What is the hidden score of each row? Scores go from 0 to 20, and 10 is about the middle.
array([  7,  63,  12,   1,  28,  -9, -11, -13,  -4,  -5, -13,  10]) ~ 12
array([  3,  -8, -34,   1, -25, -15,  49, -31, -18, -29,  50,   2]) ~ 15
array([ -3,  16,   1,   8,   5, -29,  -3,  -8,  -2, -12,  16, -37]) ~ 17
array([ -1,   2, -15,  29,  -2,   4,  14,  -8, -17, -27,  42,  -8]) ~ 14
array([-11, -10,   7,  23, -22,   8, -14, -14,  17,  21, -19,   5]) ~ 12
array([ -1, -14, -38,  10, -29,  30,  27, -19,  -8, -42,  32,   2]) ~ 8
array([ 10, -19,   4,  -7,   8, -54, -16,   6,   7,   9,  -4,  35]) ~ 19
array([-50,  -6, -17, -59,  94,  47, -37,   7,   7,  43, -49,  67]) ~ 0
array([ 14,  19,  -1,   7,  -1, -15,  17,  17, -19, -10,  16,  -9]) ~ 14
array([-34, -49, -10,   7,  -1, -26, -16,  35,  -7,   4, -16,   4]) ~ 16
array([-11, -24,   9,   7,   9,  10, -19, -12, -10,   8,   2,  10]) ~ 9
array([-10, -51,  16,   4,  -2,  11,   1,  -5, -14,  -9, -10, -20]) ~ 8
array([  3,   1, -16,   8,  -6,  27,   1, -13,   3,  -5,  19,   5]) ~ 7
array([-12,  -3,  25, -62,  36,  30, -27,  13,   0,  40, -59,  48]) ~ 0
array([ 22,   3, -42,   9,   4,  58,   7,  -6,  -3,  -4,  21,   0]) ~ 3
array([ 11, -25, -49,  -7,  15,   0,  21, -38, -12,  -5,  -2,   5]) ~ 12
array([ 10, -29, -30,  -9,  -1,  -1,   3,  31,  20,   1,  23,  27]) ~ 11
array([ 48, -32, -17,  16, -48,  -9,  27,  13, -53, -60,  55,   4]) ~ 15
array([  0,   2, -39,  11, -24, -11,   8,  -4,   0, -20,  -2, -11]) ~ 16
array([  2,   1,  20,  12, -21,  20,   9,   7,   9,  -1,  -2,  24]) ~ 7
array([-31, -28,  -1,   6,  19,  44, -44,   2,  34,  32, -24,  36]) ~ 3
array([ 30,  13, -12,  23, -15,  14,  40, -27, -15, -43,  38, -14]) ~ 12
array([-53,  28,   6, -50,  38,   0, -41,  11,  34,  43, -38,  53]) ~ 3
array([ 20,  -7,   1, -20,   6, -21,  -1,  23,  -6,  11,  16,  13]) ~ 11
array([ 27,   3, -23,  28,  -6,   5,  24, -17, -37, -40,  35, -15]) ~ 14
array([ 19, -25, -22,  33, -17,  15,  15,   0, -27, -42,  46, -11]) ~ 13
array([ 34,  26,  32,  -7, -18,  33,  34, -34,  -4, -24,  15, -62]) ~ 2
array([ 26,  -5, -27,   5, -38, -12,  29,  -3, -13, -32,  16, -20]) ~ 15
array([ 10,  43, -34, -10,   3,  -6, -21, -26,  11,  24,  -8, -34]) ~ 12
array([-14,  50,  11, -17, -21,  16, -19,  14,  29,  11,  -4, -14]) ~ 5
array([-28, -28, -20,  -7,  21, -47, -22,  20,  13,  10, -14,  35]) ~ 19
array([  6,  -1,  36,   8,   4,  34,  22,  14,  -6,  19, -31,  15]) ~ 4
array([ 31,  12,  23,  -2,  37,  -1,   0,  15,   3,  18, -25,  -9]) ~ 9
array([-20, -24,  41, -39,  18,  -1, -43,   9,   5,  26, -27,  24]) ~ 3
array([-20, -11,  -6,  44,   3,   7,  -6,  42,  13,  12,  -5,   7]) ~ 15
array([-23,  -1,  15, -18,  41, -13, -55,  21,  16,  58, -38,  20]) ~ 10
array([  9, -16, -34,   5,   7, -17,  13, -10, -25, -14,  26,  -2]) ~ 16
array([-24,  -6,   9, -18,  34,  -7, -16,   9,  -9,  12,  18,  22]) ~ 9
array([ 26,  -1,   6, -15,   9,  -3,  -2,  32,  19,   9,   7,   3]) ~ 9
array([ -7,  28,  -1,  -8,   2,  10, -25,   3, -14,   6,  -4,  -8]) ~ 7
array([-40,  31,  58,  -2,   2,  -7, -21,  14,  26,  -1,  -4,  -5]) ~ 9
array([  4,  13,  -4,   0,  16,  14,  -5,   2, -13, -17,  -1, -16]) ~ 8
array([ -6,  -2,   9,  -9,  38,  18,  -1,  14,  -2,  18, -20,  21]) ~ 5
array([-13,  25,  -3,  -6, -18,  49, -17, -25,   5,   5, -56,  23]) ~ 1
array([-20,  25, -34, -14,  -7,   5, -22,   5,  20,   5, -12,   7]) ~ 9
array([-17,  23,  -5,  -3, -26,  -9,  27,  29,   0, -21,  20, -11]) ~ 12
array([ 16,  42,  46,  30, -41, -12,  10,  18, -10,   3,  10, -42]) ~ 14
array([  8,  10,  17,   8, -25,  15,   0, -15, -18, -23,  31, -18]) ~ 8
array([-27,  55,   3,   7,   7,   7,  25,  31,  11,  21, -36,  -6]) ~ 10
array([ -5, -29,  -9,  10,   3,  -9,  -7, -14,  -7,   6, -13,   4]) ~ 14
array([ -6,   4,  12,  -1, -16,  -6,  -5,  17, -14,  13,  -1, -42]) ~ 11
array([  3,  -2, -10,  -5,  -1, -47,  32,  13,  11, -18,  17,  -6]) ~ 19
array([ 21,  -5,  17,  16, -44, -17,  39, -11, -17, -26,  29, -25]) ~ 15
array([ 20,  -5,  35,  27,   4,  35,   4,   2,  -3,   4,  -2, -18]) ~ 6
array([ 16,  17,   9, -49,  21,  25, -17,  11,  22,  30,  -3,  16]) ~ 0
array([ -2, -13,  15,   5,   4, -28,   1,  16,  -5,   6, -12,  -1]) ~ 15
array([ 32,  37,  25,  -8, -32,  14,  10, -14, -23,  -8,   3, -35]) ~ 6
array([-10,  39,   8, -11,  16,  16,  -8,   2,   0,   9, -30,  41]) ~ 6
array([-33,  15,  34, -11,  40,  13, -26,   2,  21,  42, -24,  62]) ~ 5
array([-10, -16,  27,  30,  39, -11,   4, -27,  -9, -13,  21, -12]) ~ 15
array([-17,  32,  11,  -8, -12,  30, -29, -33, -10,   2, -29, -37]) ~ 3
array([-23,  36,   4, -27,  16,  -5, -29,   7,  26,  23,  -7,   7]) ~ 7
array([ 11, -17,  -3,  -8,   5,  -8,  17,  -3, -30, -25,  15, -33]) ~ 11
array([  2,  -1, -13, -31,  40,  11, -23, -19,  18,  41, -35,  17]) ~ 5
array([  2,  26,  31,   6, -16,  10,   6,   2,  17,  14,   3, -48]) ~ 8
array([  5, -40, -13, -13,  12, -46,  -3,  -5, -12,  10,  -7,   9]) ~ 18
array([  0,  15,  27, -21,  18,  -7,   2, -14,  45,  15, -27, -14]) ~ 7
array([-17,  18,  31,  24, -11,   4,  10,   5,  12,  25,   0,  -3]) ~ 11
array([ 44, -49, -33,  89, -34, -11,  72, -34, -24, -74,  60, -19]) ~ 20
array([ 21,  -5, -41,  34, -22, -44,  48,  -7, -17, -50,  29, -16]) ~ 20
array([ 15, -20, -47, -16,   4,  12,   8, -14, -13, -13,   7, -12]) ~ 8
array([  8,  40, -16,  -1,  14,  -8,   6, -43,  27,  -5,  -8, -27]) ~ 12
array([ 15,  -1,  23,  -9,  -3,  -7, -13,   2,  28,  10,  -6,   1]) ~ 9
array([  9,  18,  11,  10,  36, -10,  -6,  14,  40,   9, -33,  14]) ~ 13
array([-10,  -1,   7, -21,   9,  26, -17,  12, -11,  44, -43,  23]) ~ 2
array([ 18,  26,  15,  14,  -9,  -8,  29, -13,   9,   3,   4, -56]) ~ 13
array([  6,   7, -47, -42,   3, -17, -18,  -5,  17,  14, -20,  28]) ~ 10
array([-30,   1,  24, -13,   3, -43,   1,  29,   7,  19, -11,  10]) ~ 15
array([  4,  73,  15,   8,  10,  -8, -15,  13,  42,  -1, -14, -14]) ~ 12
array([-40, -40,  36, -48,  44,   3, -31,   5,  41,  28, -29,  41]) ~ 2
array([ 18,   4,  -5,   7, -24,  10,   4,  10,  17,  -9,   6, -26]) ~ 10
array([ 13, -35,  -5,  21, -38,   8,   4,   7,  -2, -14,  -3,  -3]) ~ 12
array([-13,  15,   7,  19,  21,   9,  -9, -30,  -5,   0,  10,   1]) ~ 11
array([-16, -17,   9, -44,  24,   7, -29,  37,  46,  40, -35,  36]) ~ 3
array([ -6,  28, -20,   3,   5,  44, -26,  10,  -3,  15, -22,   5]) ~ 4
array([  8,  -3, -46,  54, -48, -20,  41, -28, -24, -33,  51,  -2]) ~ 20
array([ 27, -24, -32,  21, -16,   8,  25, -11, -27, -32,  21,  -9]) ~ 13
array([ 19, -25,  -9,  17, -31, -44,  40,   2, -22, -26,   9, -15]) ~ 20
array([ 18, -35,   8,   7, -27,   7,  13,  17,   6, -23,  19,   8]) ~ 10
array([ -5, -13, -31,  -4,   4, -16,   6,  16, -13,  -8,  30,   0]) ~ 14
array([  2,  -1,  37, -10,  -8,  12,   7,   2,   8,  -9,   3,  -7]) ~ 5
array([ -1,  -9,  31, -15,  23, -29, -10,   1,  12,   9, -18,  16]) ~ 12
array([  6, -11,  19, -23,  -8,  13, -12,  -4,   1,  -4,   8, -12]) ~ 4
array([ -2,  16, -33,  -6, -10,   7,   7,   4, -20,  -9,  -6,   2]) ~ 10
array([  2,  30,   6,   6, -16,  -2, -13,  26,  12,  20,   2, -13]) ~ 11
array([ 11, -38,  14,  33,  15,  -7,  10,  -6,  -4, -51,  21, -12]) ~ 15
array([ -4,  14, -65,  21, -77, -46,  70,   1, -23, -59,  37,   1]) ~ 20
array([ -1,  38, -22,  -5,   0, -32,  13, -33,  -8,  -2, -26, -28]) ~ 17
array([ 10,   1,   4,  13, -23, -37,  38, -21, -18, -27,  13,  -1]) ~ 19
array([ -3,   5, -18,  14,   9,   8,   8, -11, -38, -21,  40,   9]) ~ 12
array([-15,  -3, -33,  30,  12, -44,  -7,   9, -20, -17,   0,  10]) ~ 20
array([  4, -27,  25, -29,  17,   6, -24,  33, -16,  11,  11,   0]) ~ 4
array([  2,  17, -13,   2,  -5,  35,  -3,  -4, -12, -12,   5, -25]) ~ 5
array([ -6,  14,  16,   5,  21,  25, -15,  24,  -3,  12, -16,  15]) ~ 6
array([ -3,   0,  14, -30,  22,  29, -13,  28,   9,  21, -28,  21]) ~ 0
array([-28,  -5,   7,  30,  10,   0,  -4, -24, -23, -17,  32,  -9]) ~ 14
array([-26,  -2,  30,  -3,   7,   7,  10,  33,   1,  22, -27,   9]) ~ 7
array([ 16, -21, -39,   0,  -4,  -3, -28,  -1,   0,   2,  -3, -10]) ~ 13
array([ -6,  -9,  16,  10,   3,   9,   0, -29,  11, -12,  34,  -1]) ~ 9
array([-12,  -5,  38,  -5, -27, -12,   1,  -7,  -4,  -6,  20, -17]) ~ 10
array([ 20,  -5,  -2,  17,  19,  17,  -6,   9, -18, -11,   9,  -6]) ~ 10
array([-18,  -6, -10,  -8,  11,  27, -27,  19,  -1,  20,  -1,  30]) ~ 5
array([ -7,  -2,  30, -35,   0,  -5,  -6,   0,  29,  28, -31, -11]) ~ 5
array([-12,   9, -34, -24,  19,  12, -39,  34,  42,  48, -21,  14]) ~ 7
array([ 31,  12, -45,  25, -12, -35,   3,  -1,  -4, -32,  13, -22]) ~ 20
array([ 32, -38,   0,  15,  12, -14,  17, -23,  -2, -18,   4, -18]) ~ 15
array([-29, -15,  16,  -1,   9,  20,  11,   8,   4,  16, -34,   2]) ~ 6
array([ -7,  47,   0,   3,  23,  34,  -7, -16,  35,  12,  -9, -23]) ~ 5
array([  0, -27,   4,  21,  -3,  16,  21, -10,   5, -14,  -1,  -3]) ~ 10
array([ -6,  33,   1,  43,   7, -15,   7, -26, -12,   3,  25, -11]) ~ 19
array([ -5, -25,  21,  -4,  22,  13, -13,  20,   7,   3,  -1, -18]) ~ 6
array([-33,  13,   2, -13,  45,   1, -42,  13,  23,  52, -42,  50]) ~ 8
array([-18,  27,  19, -39,  32,  26, -25, -14,  26,  35, -33,  27]) ~ 0
array([-30, -30,  21, -41,  34,  37, -51,  15,  12,  39, -52,  28]) ~ 0
array([ -1,  10,   5,  -8,  17, -29, -13,  13,  25,  17, -28,  -4]) ~ 14
array([-10,   1,   5,  20, -13,   0,  43, -16, -26, -53,  47, -26]) ~ 13
array([-28,   2, -18, -15,  31,  -7, -59,  18,  25,  18,  -7,  26]) ~ 10
array([ 18, -21, -53, -11,   6, -10, -17,  30, -19,   7,  14,  21]) ~ 13
array([ -6,  -5,   6,  -1,   2,  -8,  28,   7,  -8,  -5, -13,  30]) ~ 11
array([ 23,  15, -27,  13,  10, -20, -15,  12,  27,   5,  -3,  -4]) ~ 17
array([  4, -28, -71,  10, -14,  14,   9, -32, -28, -17,  14,  -3]) ~ 13
array([  1,  15,  23,  -2,  39, -11, -25,   4,  18,  17, -39,  44]) ~ 11
array([-15,  -7,   3, -19,   2,   6,  16,   4, -19, -11,   4,  33]) ~ 7
array([ -7,   0,  14, -26,   3,  11,  24,   1, -19,  -5,  -1, -34]) ~ 4
array([-13,  30, -23,  -9, -12,  10,  -1,  -5, -12,  -2,  -3, -27]) ~ 8
array([ 14, -35, -19,  12,   7, -61, -22, -13,  31,  17,  11,  12]) ~ 20
array([-11, -46,   2,  -7,  21, -15, -12,  22,  21,  19, -21,   4]) ~ 12
array([ 19,  -8, -30, -19,  -5, -10, -14,  -3,  -6,   3,  -7,  -5]) ~ 11
array([ 19,  11, -24,  34, -31, -50,  53, -42, -32, -45,  23, -52]) ~ 20
array([ 33,  -7, -14,  20, -23,  20,  30, -20, -22, -18,  36, -10]) ~ 10
array([ 25, -34, -63,  68, -49, -31,  43, -30,  -3, -64,  57,  -5]) ~ 20
array([ -3,  12,  -6,   7,  36, -51,   3,  10,   6,  10, -26,   8]) ~ 20
array([ 30, -25,  -6,  -4, -15,   9,   8,  -3,   9,  -1,  -5, -19]) ~ 8
array([ -2,  10,   5,  -1,  -4, -57,  -1,   7,   1,  -2, -16,  -2]) ~ 20
array([-25,  23, -21,  -6,  39,   2, -29,  26,   6,  35, -23,  28]) ~ 10
array([ 32, -28,  -7,   9,  -4,  -8,  -6, -12,   1, -24,  28,   6]) ~ 13
array([ -3, -11, -14,  35, -16,  25,   3, -20, -14, -17,  38,  -6]) ~ 11
array([ -7,  23, -39, -15,  20,  -2,   7,  10,  15,   8, -25, -25]) ~ 11
array([  0, -14,  22,  -7,  15, -22,  -5,  35, -14,  21,  -4,  14]) ~ 12
array([-21, -26, -10,  11,   7,  26, -42,  37,  28,   8, -10,  17]) ~ 8
array([  9,  19, -35,  19,   3,  49, -25, -12,  17,  31, -19,  12]) ~ 6
array([ 14,  25, -18,  24, -25, -19,  -4,  -2,  -4,  13,  -4,  -8]) ~ 18
array([  7,  -8, -27,   3,   4,  19,  -4,   1,   1,   6,  11,  26]) ~ 9
array([-20,  42,  56, -36,   8,  10, -50,  38,  16,  49, -36,  32]) ~ 1
array([-12, -15,  29,  16,   8, -11,  -2,   0,  15, -14,  -5,   4]) ~ 13
array([ -4,  10,   1, -11, -22,  -4, -12,   9,   1,  13, -10,  17]) ~ 10
array([-36,  48,  32,   7,  -6,  29, -29,  -4,   1,  26, -10,   3]) ~ 4
array([-13, -16, -13, -34,  10,  19, -29,  16,   1,  27, -15,  14]) ~ 3
array([ 11,  44,  19,  20,   7, -11,  -7,  11,  15,   5, -12,  -7]) ~ 14
array([ -1,  30,   7, -36,   9,   5,  -6,  11,  31,  20, -42,  13]) ~ 4
array([ 15,  16, -30,  -3, -14,  -5, -21, -12, -12,  -9,   4, -11]) ~ 12
array([ 29,  -2,   2,  16, -49,  -6,  60,  -7,  -6, -38,  43,   3]) ~ 13
array([-22,  21,  48,  20,  13, -19,   0,  22,   7,  -6,   1, -21]) ~ 14
array([ 17,   6, -42,   7,  18,   7,  44, -22, -12, -27,  25,   0]) ~ 12
array([ -9,  18,  25, -28,  18,   7, -52,   5,  23,  25, -19,  31]) ~ 4
array([-37,  -8,  30, -46,  51,  -9, -44,  22,  -4,  54, -57,  40]) ~ 4
array([ 24,  -7, -10,   7,  26,   7,  19, -25,  -4, -20,  17,  16]) ~ 11
array([-10,  80,  11,   7,  -5,  13,   3,  38,  14,  23, -15,  14]) ~ 8
array([  6,  38,  12, -11,  -1,  29,   8, -14, -39,  -3,  11, -35]) ~ 3
array([  6,  -8,   2,   5, -32, -28,  34,  -4, -11, -16,  27,  -6]) ~ 16
array([ 19, -34, -11,  -9,  15, -35, -11, -20,  -5, -12,  14,   3]) ~ 16
array([-16,  -5,  -8,  25, -27, -54,  33, -20,  12, -37,  29, -14]) ~ 20
array([ -7,  -1,  -8,   3,  -1,  -3,   9, -35,  -4, -19,  -1,   9]) ~ 12
array([ -3, -31, -24,   2,  24,  10, -35,  10,  18,  33, -18,  11]) ~ 10
array([  0,  -6,  13,   8,  14,  -3,  44,   2, -12, -42,  26, -14]) ~ 11
array([  1,   4,  -4, -19, -22,  30,  -2,  -3,  -5, -11,  -3,  11]) ~ 3
array([ 13, -47, -53,   1, -42, -21,   7,  -2,  -4, -27,  -2,   9]) ~ 17
array([ -5,  26,  -7,   8,  -7, -13,  -6,  21,   6,  -4, -23,  -1]) ~ 14
array([-14,  13, -19,  -8,  -2,   6,  21, -17,  23,  11,   1, -10]) ~ 9
array([-21, -43,  10, -14,  33,  52, -22,  -2,  -8,  31,  -2,  12]) ~ 0
array([-12, -30,   3,  18,  -8,   9,  -2,  -7, -14,  -7,  -1,   8]) ~ 11
array([-13, -14, -44,  22,  17,  16,  39,  -3, -31, -11,  26,  -2]) ~ 13
array([-18,  12,  22, -15,  39,   9,   4,  17,  -3,   7, -18, -14]) ~ 6
array([-14,   8,  -4, -24,  25, -36, -22,  13,   9,  39,   0,  35]) ~ 14
array([ -3,   4,   6, -39,  14,   8,  11,   2,  16, -22,  -2,   8]) ~ 3
array([-13,  -2, -16,  10,  -3,  40, -15, -18,  13,  21, -13, -21]) ~ 5
array([ -6, -30, -29,  -7, -42,   6,  -5,   6,  -1,   8,  -7,   6]) ~ 10
array([-15, -17,  18, -26,  -9,  -2, -33, -17, -39,  -5, -20, -34]) ~ 6
array([ -9,  32,  47,   0,  32,  31,  -4,   5,  18,   3,   8, -11]) ~ 2
array([ 13, -16,   4,  23,  -3, -42,  11, -14, -15, -12,   0,  -2]) ~ 20
array([-29,  -3, -11, -19,  50,  11, -46,  30, -10,  36, -29,  72]) ~ 6
array([  7,   4,  10,  -6,   0, -45,  22, -11, -12,  -1,  -1, -13]) ~ 17
array([ 42, -14, -32,   4, -30, -20,  45, -15, -52, -54,  75, -20]) ~ 16
array([-12, -20, -40,  10,  14,  23,  14,   1,  10,  -1,  14, -40]) ~ 9
array([ 17,  -1,   7, -46,   4,  -2,  -3,  22,  -4, -15, -18, -13]) ~ 4
array([ 26, -38,  11,   1,  -3,  12,  22,  -5, -27, -26,  14,   7]) ~ 8
array([-11,  12,  11, -11,  45, -20, -11,   9, -14,   4,  -6,  -8]) ~ 12
array([  2,  31, -11,   9,  -5,  27,  -8, -14,  10,  18, -19, -14]) ~ 7
array([ -5,  -8,   1, -30,   0, -19,   4,  20,   9,  19, -11,   4]) ~ 10
array([  9, -27, -19,  -9, -17, -40, -16, -15,  -3, -25,   3, -20]) ~ 17
array([ 24, -18, -38, -25,  -6,  11,   2,   8,  20,   2,   4,  27]) ~ 7
array([  7, -14,  25, -26,   3, -29,   8,  -8,  -8, -19,   3, -30]) ~ 11
array([ 63,  -1,  11,  33, -73, -34,  41,  -1, -51, -55,  44, -45]) ~ 20
array([-10,   3,  22, -21,  15,  11, -10,  -8,  27,  10,   2, -12]) ~ 4
array([ -8,  27,  30, -12, -27,  21, -26,  -5,  -9,   4,  19, -23]) ~ 3
array([ 11, -25,   4,  -9,  -5, -32,  -9,  15, -16,  -5,  -8,   7]) ~ 15
array([-36,  13, -15,  23,  10, -20, -28,  11,  23,  33, -24,  -4]) ~ 18
array([-33,   0, -13, -31,  -6,  22, -32,  22,  44,  22,  -2,  37]) ~ 3
array([ 10,   3, -14,  28,  11,  -6,  29, -20, -28, -16,  30,  29]) ~ 16
array([-12,  16,  19, -43,   2,   3, -11,  20,  14,  21, -16,  40]) ~ 3
array([ 14, -30, -12,  10, -49, -20,  37, -12,  16,  -3,  26, -21]) ~ 16
array([ 24, -18, -21,  26, -52, -59,  41, -29, -22, -38,  56, -38]) ~ 20
array([ 16,  21,   3,  19,  32,  11,  25,   6,   3,   9, -26,  -3]) ~ 11
array([-18, -22,  14, -11,  39,  43,  -4, -13, -16,  10, -25,  -5]) ~ 0
array([ -6, -33, -37, -11, -20,  32,  -9,  11,  20,   7, -25,  31]) ~ 5
array([ -3,   7,  -4,   1, -16, -30,  -1, -25,  -2,  -5,  20,  12]) ~ 16
array([-16,   7,  19, -24,  -2, -18, -17,  42,   1,  32, -15,  18]) ~ 9
array([ -2, -10,  15,  -1,   4,   2, -14,  21,  -1,  20, -23,  13]) ~ 9
array([  5,   1, -10,  14,  23,  20,   1, -15,  -2,  13,  -4,  -4]) ~ 9
array([ -6, -53, -44,  37, -31, -33,  10,   1,  -5, -26,  23, -11]) ~ 20
array([ -6,   3, -15,  11,  12,  30,  12,  28, -26,  -7,  -4,  -5]) ~ 7
array([ -6,  24, -13, -23,  32,   9,  17, -12, -13,  -7,  -7, -27]) ~ 6
array([-19,   4,  25, -11,   8,  43, -29,   8,  18,  40, -30,  12]) ~ 0
array([ -8, -20,   6, -11, -19, -16,  37,  -4,  -1,  -7,   6, -16]) ~ 11
array([ 48, -53, -58,  56, -35, -14,  52, -13, -37, -72,  59, -35]) ~ 20
array([-21,  36,  42, -14, -34,  -9,  -1,  30,  24,  10, -20,   5]) ~ 8
array([-13,  46,  23,   4,   5, -27,  13, -14,  -2, -13, -19, -22]) ~ 15
array([  7, -12,  33,  12,  10,  15,   2, -38,   6, -12, -13, -30]) ~ 8
array([-13, -11,  18, -24,  42,   2, -14,   5,  -2,  29, -43,  35]) ~ 6
array([  1, -42,  -4,  -5, -13,  30,  22, -18, -15, -41,  11,   8]) ~ 4
array([-15, -20,  -6,   6,  10, -12, -14,  13,  33,   5,  -4,   2]) ~ 14
array([ 10,  -3,  31, -13,   8,  -4, -18,  36,  23,  22, -29,  11]) ~ 8
array([ 32, -14,  38,  49,  -3, -39,  22,   1, -10, -13,  22, -28]) ~ 20
array([ 14,  -6,  24, -64,   9,  16, -11,  11,  24,  22, -14,  39]) ~ 0
array([-15,   0,  23,  10,  11,  10,   4,  -9, -14, -12,  13,  -5]) ~ 9
array([ 40, -16,   4,  25, -51,  19,  40,  -6, -34, -65,  43, -55]) ~ 10
array([  2, -26,  15,  -2,   1,  13,  18, -44,   3, -19,   2,  15]) ~ 7
array([  2, -17,   1,   7, -52, -38,  56, -10,  14, -32,  19,   5]) ~ 18
array([-11, -22,   5, -13,   3,  24, -13,  -5,  -3,  -1, -14,   1]) ~ 4
array([-27, -37,  16, -22,  25,  24, -34,  16,  22,  36, -29,   8]) ~ 2
array([ 31,  21,  -4, -20, -43,  20,  -2,  -5,  15,  -7,   8, -12]) ~ 4
array([ 33, -39,  -2,  54,   3, -33,  40,   1, -17, -53,  16,  -6]) ~ 20
array([-26,  15,  31,  -5,  11,   6,  -9,  21,  27,  23, -26,  17]) ~ 7
array([ -7,   3, -11,   0,  39,   6, -25,  18,  15,  13, -14,  48]) ~ 10
array([ 31, -26,  27,  15,  12,  16,  30, -27,  -1, -29,   8,   0]) ~ 8
array([ 42,  24,  -3,   5,  39, -25,  -1, -12,  -1,  -3,  -4,  -6]) ~ 16
array([ 18,   5,   9,  -6,  44,   9,  -9,  -6, -18,  -2,  18, -10]) ~ 7
array([  4, -16,  -6, -10, -26,  13,  -1,   5, -10,  -4,  18, -18]) ~ 7
array([ -3, -12,  23,  21,  57,   3,   3, -15,  12,  11, -13,   6]) ~ 12
array([-21,  58,  12,   1, -14,  20,   6,  -7,   4,   8,  17, -31]) ~ 6
array([ 13,  11, -16,   9, -20,  52,  24,  11, -27, -40,  37,  -2]) ~ 3
array([-26,  -4, -21,  -5,   2,  -2,   3,   1, -11,   3,  -8,  -4]) ~ 11
array([ 14,   5,  31,  22, -51, -24,  18, -20, -36, -42,  40, -49]) ~ 16
array([ -4,  35,  22, -20,  23,  42, -16,  -7,  -4,   5, -15,  -5]) ~ 0
array([-13,  33,  14,  21, -22, -27,  26,  -8,  25,  -9,  45, -37]) ~ 17
array([ 10,  24, -28,  16,  -6,   0,   1,  -5,   6,   4,  21,  26]) ~ 14
array([  3, -27,  14,  -3,  11,  10, -16,  12,  26,  19, -13, -10]) ~ 7
array([ -9, -31, -14,  48, -28, -37,  40,   4, -17, -45,  52,   4]) ~ 20
array([-24,  -1,  15, -11,  -6,  12,   2, -24,   0,  -2,  13, -15]) ~ 6
array([ -8, -19, -16, -33,  32,   3,   1,  21,  24,  17, -31,  33]) ~ 6
array([ 33,  17, -21,  18, -10,  19,  31, -11, -13, -17,  28,  -4]) ~ 10
array([-17,  58,  -2,  23, -30,   6, -27,   4,   0,   3,   9, -17]) ~ 12
array([ -4,  29,  -4,  19,  18, -17,  -3,   2,  -2,   0, -16, -18]) ~ 16
array([  0, -27, -14,   0, -21, -32,  10,  -2,  -5, -20,  29, -17]) ~ 17
array([ -9,  56,   8, -18,  -3,  15,  -6, -13,  -5,  12,   5, -14]) ~ 5
array([  5,  21,  -5,  -3, -15,  22, -13,  -7,   6,   8,  -4, -42]) ~ 6
array([ -8, -42,  20,   8,   4,  23,  -5,  -7,   1,  -8,  -9,  -6]) ~ 6
array([ 35, -36, -23,  19,  13,  25,  33, -16, -17, -29,  14, -29]) ~ 10
array([ -9,  28,  17, -12, -25, -47,   6,  -4, -28,   3,   3, -11]) ~ 16
array([-24,  18,  34,   1,   4,  20, -17,   5,   8,   2,  -9, -21]) ~ 5
array([  8, -22,   1,  -9,  38,  56, -24,  -7,  -8,   3, -31,  35]) ~ 0
array([  3, -36,   3,   0, -43,  19,  26, -19,   4,  -9,  16, -69]) ~ 7
array([  9,  18,  12,  18,  22, -45,  -5,  28,  26,  -6,  17, -16]) ~ 20
array([  3,  -5, -13,  12,  -7, -32, -21,  34,   9,  35, -25,  -1]) ~ 18
array([ 16,  -8,   5,  36, -20, -17,   4, -13, -17, -37,  33,  -4]) ~ 18
array([-27,  -8,  33,  -5,  22,   6, -37,  -6,   8,  16, -26,  47]) ~ 7
array([-27, -17,  -4, -10,  43,  23, -27,   3,   7,  28, -34,  33]) ~ 5
array([ -1,  44,   6,  -8,   2,  22,  19, -17,  20,   9, -23,  14]) ~ 5
array([ -2,  12,  -2,  -4,  24,  25, -43, -14,   1,  33, -15,  43]) ~ 5
array([ 18,   5, -60,  21,  -6, -36,  35, -15, -46, -46,  16,   0]) ~ 20
array([ -5,  -2, -28, -11,  -4,  -5,   9, -15,   8,   8,  10,  -1]) ~ 11
array([ -3,  55,  10,  11, -16,   5,   6,  -6,   7,  -7,   2, -35]) ~ 10
array([ 28, -25, -16,   4, -31, -19,  15, -27, -17,  -7,  23, -16]) ~ 15
array([ 46, -51, -76,  66, -83, -46,  87,   3, -63, -92,  84,  -8]) ~ 20
array([-13, -12,  28,   0,  54, -27, -11,  11,   1,  42, -17,  35]) ~ 14
array([  6,  24,  18,  40, -10,   3,  14, -25, -15,  -1,   0,  -6]) ~ 14
array([ 39, -16,  -5,  10, -27, -71,   9,  -2, -26, -16,  14, -15]) ~ 20
array([-14,  27,  21,  -3,  16,  16,  10,  31, -18,   0,   0,  -3]) ~ 6
array([ 12,   4, -16,   0, -14,  14,  11,  -2, -11, -34,  24,   7]) ~ 9
array([ 16, -13,  10,  13,   5, -31,   8,  -5,  -3,  -4,  16,  25]) ~ 17
array([ 13,  13, -12,   6, -10,  31,  -1,  10,  13, -12,  14, -37]) ~ 6
array([ 10,  -9,   4,  -3,  -1,  32, -17,   4,  -4,  19, -10,  44]) ~ 4
array([  0, -20,  46,  18,  12, -37, -39, -18,   5,  13, -26,  19]) ~ 17
array([ 23, -27, -28, -28,  49,   6, -40,  17,  10,  38, -10,  18]) ~ 7
array([-10, -20,   5, -13,   5,  -3, -24,  -9,  -9,  15, -34,  -2]) ~ 9
array([ -2, -16, -22,  -2,  -2,  -4,   4,  12,  22,  14,   1,  -1]) ~ 12
